In the data rows, the value 50 means zero.
Here are some points:
50/61/56/55/54/45/42/46/51/54/56/34/57/61/59/51/53/48/49/51/56/57/52/42
68/79/64/51/70/07/58/47/51/48/64/61/56/65/58/36/33/45/47/62/59/41/53/41
44/54/41/58/43/59/50/61/48/51/41/54/42/41/47/37/59/50/35/59/41/52/46/55
44/50/44/57/39/40/55/42/25/69/64/31/48/49/33/35/52/48/52/42/57/57/50/26
65/46/59/34/52/51/43/48/63/39/43/47/46/50/52/65/40/59/53/38/53/40/43/33
00/82/02/85/07/62/37/51/17/26/50/59/42/56/00/58/59/38/31/63/25/53/75/57
56/45/61/33/69/39/41/50/67/66/34/26/46/44/57/42/29/52/59/28/58/41/43/49
41/55/50/57/43/50/51/56/47/46/47/53/50/45/46/60/62/48/44/58/47/62/57/48
41/67/68/55/72/56/69/52/60/59/68/43/24/34/44/32/40/56/73/43/48/53/42/71
49/68/49/72/32/44/39/53/60/35/49/45/55/42/67/46/62/48/52/62/48/41/52/47
47/27/50/48/17/56/37/45/37/60/61/48/51/50/58/29/51/26/62/52/49/44/63/35
57/47/59/45/64/43/44/48/69/42/57/59/69/53/57/65/42/56/57/53/53/49/48/51
33/35/30/50/36/46/32/49/62/36/20/36/37/50/26/50/49/60/72/23/46/55/52/68
57/89/51/54/27/42/45/54/38/67/39/27/26/53/35/54/66/32/14/35/59/16/61/46
38/43/54/48/53/44/44/45/64/52/55/37/59/43/55/56/44/58/71/44/42/59/49/55
71/60/43/46/58/40/47/62/52/42/57/57/65/60/71/62/51/47/59/56/61/37/53/56
23/46/60/81/38/44/21/48/56/32/59/43/73/28/54/59/56/62/74/59/51/62/46/55
55/63/43/67/37/57/54/58/47/40/41/58/44/41/37/45/52/55/30/56/42/56/52/54
51/51/58/40/50/39/44/40/60/59/46/44/49/53/46/46/46/54/54/35/58/43/39/46
33/05/21/31/47/89/63/43/43/42/25/66/43/77/40/24/49/35/46/56/63/71/60/67
38/66/75/32/58/27/40/53/34/49/11/57/63/56/19/52/55/41/13/21/52/58/54/27
59/67/66/18/60/47/54/59/59/43/41/54/60/60/51/56/45/53/20/52/46/36/74/48
53/48/49/64/41/51/41/54/49/30/66/47/59/51/66/76/51/57/59/65/61/45/40/61
55/51/54/36/64/46/56/43/54/61/45/43/51/60/49/49/47/53/45/40/58/44/48/43
61/63/62/55/58/52/44/48/71/41/44/69/70/52/52/58/46/56/49/45/54/55/57/67
61/41/63/56/56/44/41/45/58/53/43/47/50/39/48/62/51/67/47/46/56/61/38/30
55/39/58/48/50/49/49/39/61/59/40/41/52/49/48/48/35/44/51/34/53/34/40/34
49/57/50/63/52/46/45/59/38/51/50/46/49/46/47/45/48/54/46/54/46/48/45/49
60/56/38/49/22/57/40/46/58/43/51/62/51/36/67/56/48/43/52/36/37/60/43/60
58/56/53/47/66/49/57/57/48/45/43/57/58/50/53/48/54/51/38/60/57/47/54/47
50/61/50/46/44/49/40/46/58/53/52/40/55/50/55/56/45/50/54/48/47/37/50/44
59/63/71/77/65/34/62/57/73/45/50/88/76/45/66/57/50/63/18/70/52/65/65/63
47/44/49/63/52/51/57/61/35/40/45/57/51/40/32/48/55/61/39/57/51/68/50/59
57/55/66/52/66/42/54/43/51/48/51/50/72/46/50/67/61/61/50/67/56/51/52/55
52/39/46/57/46/51/37/47/56/56/57/52/55/43/62/52/47/51/67/46/52/51/46/53
34/60/46/70/48/58/33/58/65/50/48/52/75/21/68/62/54/43/59/51/37/72/43/50
12 more points follow, each with its number after it:
60/67/56/62/55/22/40/51/66/37/58/58/61/51/53/57/58/57/53/51/64/41/43/39 0
78/23/52/18/99/37/79/55/68/49/89/60/74/76/93/56/21/87/62/61/66/53/26/46 1
38/32/31/59/59/61/50/50/41/46/35/67/48/43/62/57/50/52/43/66/44/52/52/54 2
60/76/62/63/30/47/41/57/58/64/58/58/27/26/54/35/51/51/49/45/43/60/51/57 3
59/57/46/47/45/47/53/40/66/52/53/49/59/46/55/47/53/52/40/40/47/41/41/49 4
65/64/84/49/68/36/59/59/58/52/54/44/67/50/47/57/42/35/42/42/61/57/45/39 5
52/65/44/66/49/53/53/61/51/47/45/53/48/44/51/55/60/49/38/58/47/48/51/57 6
53/27/48/42/63/49/53/49/50/49/64/48/58/54/45/55/47/60/61/66/57/54/46/50 7
54/59/65/41/52/51/50/55/40/71/37/44/58/48/45/44/59/46/43/40/53/49/56/42 8
59/61/50/57/54/52/56/59/62/45/40/55/54/37/49/54/48/61/42/46/47/53/44/46 9
50/44/55/45/56/62/61/57/31/56/22/55/40/51/31/48/51/66/25/48/51/60/64/62 10
32/52/47/67/33/42/33/38/73/44/60/33/51/43/58/38/49/68/48/37/46/45/27/45 11
Which two of these numbered points are nearest to each point below by angle, seen from the average point of the first points? Their numbers follow each, nearest first.
57/63/59/49/57/44/54/53/50/45/45/54/55/54/45/53/52/46/39/57/51/51/50/47 > 5 6
58/77/64/64/57/28/43/52/54/42/43/51/62/66/58/50/59/52/65/48/51/34/46/45 > 0 5
50/21/27/57/45/64/50/61/33/47/54/69/39/37/45/51/55/61/54/64/39/66/47/59 > 2 7
61/50/55/36/55/43/48/42/55/43/65/48/62/56/69/55/49/40/64/41/55/49/48/44 > 1 5
71/55/49/43/46/53/45/55/61/45/43/57/44/43/50/56/51/55/39/40/55/55/49/55 > 9 4
55/62/65/51/65/38/48/48/57/55/54/48/60/49/52/50/43/57/42/51/56/46/47/43 > 5 1
74/54/53/36/41/50/42/35/74/57/49/32/54/64/67/67/51/42/44/20/60/27/47/51 > 4 5
33/57/35/70/28/32/40/27/66/54/64/36/39/33/62/44/54/66/56/36/28/23/15/47 > 11 4
63/61/57/37/46/38/48/41/61/50/42/55/53/53/53/50/48/47/43/40/57/41/41/47 > 4 5
64/30/52/43/62/35/30/47/74/54/51/50/68/64/64/57/37/70/33/48/53/47/31/30 > 1 4
53/73/65/44/66/26/28/49/82/38/43/60/63/65/65/58/66/55/46/48/35/57/52/49 > 0 5
36/29/53/53/21/50/22/22/49/50/47/45/56/52/60/23/47/60/59/36/22/38/36/29 > 11 4
54/00/03/65/30/99/41/67/62/20/37/83/58/32/84/51/32/24/91/84/47/51/86/82 > 2 7
56/34/43/37/49/55/61/60/39/57/32/56/35/50/41/49/42/53/38/46/50/53/46/43 > 10 2
60/65/53/62/47/49/43/61/68/49/43/53/49/40/57/53/54/54/41/47/52/49/42/49 > 9 6
54/69/63/44/51/40/50/48/47/64/35/49/47/55/48/40/60/46/40/44/39/45/42/51 > 8 3
39/43/48/49/43/53/37/38/66/54/44/42/40/46/50/46/52/52/56/35/39/53/50/36 > 11 4
70/87/31/71/44/66/47/58/14/43/43/33/34/62/49/55/67/47/17/57/53/32/65/71 > 6 10
37/51/39/69/45/45/48/69/35/55/57/33/39/53/43/50/56/48/44/54/40/51/54/50 > 6 2
51/78/32/51/87/60/68/79/69/39/25/37/56/47/60/79/53/69/56/52/52/36/31/60 > 9 6
47/54/53/60/28/55/32/54/59/57/46/62/54/28/62/46/56/54/54/55/55/55/63/63 > 3 6
42/57/46/69/31/53/41/60/46/38/49/44/62/36/57/62/68/44/52/60/50/61/50/50 > 6 2
43/30/54/66/61/33/39/53/56/58/57/28/48/36/46/38/49/61/49/34/40/61/37/30 > 11 7
57/88/67/63/30/51/51/61/47/63/59/57/23/15/48/29/53/40/61/41/45/64/45/56 > 3 6
61/57/56/48/42/42/44/48/60/47/43/54/60/46/66/51/55/50/53/37/45/41/39/50 > 4 0
64/71/53/40/90/39/77/65/42/32/61/52/58/60/62/63/59/51/54/69/56/24/35/54 > 1 0
60/55/28/73/28/65/47/61/71/17/35/91/53/15/74/48/51/70/39/66/62/80/38/64 > 9 2
45/47/57/53/47/53/47/48/53/48/48/54/57/48/60/48/54/44/49/59/36/54/52/46 > 2 7
62/50/51/41/46/48/39/48/61/51/48/44/47/47/48/52/47/61/44/33/54/45/44/45 > 4 11
47/47/45/43/27/38/34/34/79/34/46/52/43/43/48/37/54/55/60/20/39/61/26/52 > 11 4
03/31/00/71/32/66/39/45/41/30/48/05/72/57/54/51/65/57/48/89/45/65/72/69 > 2 7
48/29/54/49/31/73/43/70/54/72/74/51/23/14/44/42/22/14/99/32/44/65/47/78 > 3 7
64/44/49/35/53/52/52/55/53/55/47/50/59/54/58/57/50/59/50/53/60/40/48/46 > 1 7
57/71/38/47/43/40/45/44/73/25/34/46/28/40/32/66/61/61/39/18/53/47/31/56 > 9 4
52/61/62/59/53/37/47/38/50/49/46/52/51/53/53/44/48/47/39/44/54/53/54/48 > 5 0
71/81/75/57/76/33/74/67/43/55/45/51/54/62/26/41/58/54/00/56/53/60/69/39 > 5 10
62/77/47/26/21/63/62/43/80/58/53/57/34/53/54/51/45/35/38/50/59/44/51/57 > 4 3
48/39/41/57/59/47/45/38/46/44/56/44/56/57/41/54/52/52/55/56/52/54/36/33 > 7 1
58/28/09/58/32/77/40/51/73/09/07/57/17/20/35/73/70/76/27/27/51/53/16/76 > 9 2
62/35/55/37/58/58/56/46/47/55/48/55/59/55/66/57/45/48/52/52/56/35/51/44 > 1 7
58/52/62/47/53/43/55/45/57/56/51/57/48/46/55/48/47/51/40/43/59/56/47/49 > 5 1
56/15/46/50/67/51/51/43/52/45/56/56/52/51/50/66/37/61/64/56/56/45/54/58 > 7 1
38/21/39/38/79/66/44/55/31/38/56/43/48/67/31/81/46/61/68/49/54/34/45/47 > 7 2
58/36/83/14/00/49/56/40/12/99/62/28/70/67/87/10/36/00/93/53/69/37/77/02 > 8 5
60/21/50/52/36/52/37/41/56/34/51/54/51/56/39/48/58/53/65/47/58/41/56/64 > 7 2
13/52/61/46/42/27/33/54/50/66/47/30/60/61/58/43/37/56/42/39/35/54/38/29 > 11 8
40/37/62/54/44/39/41/46/63/57/46/23/52/28/48/29/56/44/58/36/54/78/34/36 > 11 3
71/11/68/36/55/43/78/56/68/50/56/84/30/36/67/33/32/53/71/37/59/67/24/54 > 1 7
30/34/51/65/60/50/48/55/44/20/44/75/64/49/49/44/56/75/33/73/52/84/53/57 > 2 10
61/60/32/55/40/59/54/57/47/49/40/51/42/47/49/39/47/50/37/48/49/40/38/68 > 6 10
23/62/64/56/54/32/44/40/60/65/53/32/56/59/48/45/53/67/30/46/32/84/46/36 > 11 8
43/63/67/65/70/25/37/52/49/40/61/52/84/62/50/57/58/60/60/66/46/50/58/46 > 0 5
32/24/41/65/53/45/35/55/39/48/56/59/68/38/60/45/71/55/64/71/26/61/56/44 > 2 7
63/36/46/53/28/48/47/42/68/44/51/71/46/33/67/56/62/71/49/49/49/75/45/46 > 9 3
34/61/91/38/55/21/46/41/58/72/65/40/68/53/40/41/59/54/30/69/33/94/62/07 > 5 8
65/76/69/48/71/54/65/59/46/76/42/37/22/52/47/31/45/46/34/23/65/22/53/55 > 8 5
62/41/42/37/45/50/38/33/80/34/53/49/47/41/58/53/51/49/59/48/47/53/51/63 > 4 11
66/75/41/35/43/33/28/33/85/57/45/20/46/59/50/63/56/62/58/36/57/38/49/51 > 4 11
42/56/41/72/30/39/46/52/50/45/56/48/52/50/66/36/64/50/59/47/39/41/54/48 > 11 3
48/43/48/56/50/57/53/58/52/46/47/53/53/44/50/49/50/57/46/56/46/56/55/58 > 2 10
73/54/27/72/30/49/53/47/48/55/37/57/41/30/31/19/50/65/33/46/59/36/35/41 > 9 3
67/65/56/28/51/47/37/47/64/68/53/39/51/45/50/52/44/57/57/32/61/41/39/30 > 4 8
57/42/56/42/61/31/41/47/56/59/62/41/61/64/62/53/51/46/67/45/51/37/52/45 > 1 7
52/43/55/44/56/58/55/56/33/47/35/63/49/50/43/45/50/54/39/46/44/55/55/50 > 10 2
48/55/50/51/38/58/48/50/47/55/44/50/38/31/49/49/53/44/62/36/48/46/48/47 > 3 8
54/60/56/53/51/40/41/45/65/49/38/29/44/43/43/54/48/65/43/33/49/50/42/51 > 11 9
46/79/27/43/00/57/22/50/61/64/45/32/12/40/38/38/62/29/52/09/20/30/63/51 > 3 11
16/99/99/94/99/00/99/52/90/67/96/37/27/32/46/27/29/62/99/33/62/71/00/72 > 5 0
45/44/49/46/62/53/46/43/55/48/54/40/52/47/47/56/41/57/53/54/53/46/51/53 > 7 1
81/35/44/50/70/39/50/62/47/31/47/61/48/57/70/58/49/54/47/30/63/23/18/42 > 1 0
63/62/43/55/40/62/43/46/54/38/39/52/52/36/57/56/62/48/44/45/44/46/62/58 > 6 9
68/89/38/17/15/71/72/48/99/66/66/37/20/51/70/57/44/18/43/49/57/44/50/55 > 4 3
36/14/25/66/43/45/53/36/36/37/99/50/50/69/71/67/58/22/82/87/69/67/62/71 > 7 2
65/51/64/54/53/50/71/54/47/31/56/68/67/52/56/35/53/70/43/69/56/48/28/28 > 1 9
62/65/45/86/69/45/49/67/05/38/58/56/63/44/23/54/60/63/07/84/51/49/64/62 > 6 10
37/42/56/46/62/45/56/56/38/51/46/63/46/51/33/39/39/62/37/55/61/60/63/57 > 10 7
47/54/62/46/82/69/50/37/60/43/28/59/58/47/40/51/50/84/21/38/64/60/40/40 > 9 10
29/38/55/52/86/41/45/48/28/57/63/28/58/67/31/57/50/55/47/54/40/47/38/33 > 7 1
46/53/58/54/43/45/42/49/52/55/50/46/39/35/49/40/52/57/44/43/47/61/44/41 > 3 11
53/37/40/67/48/47/38/42/56/36/68/60/63/44/68/37/48/50/67/36/44/56/44/42 > 11 1
33/76/41/54/55/37/56/60/41/51/57/52/49/54/48/55/52/65/45/60/52/52/48/52 > 6 0
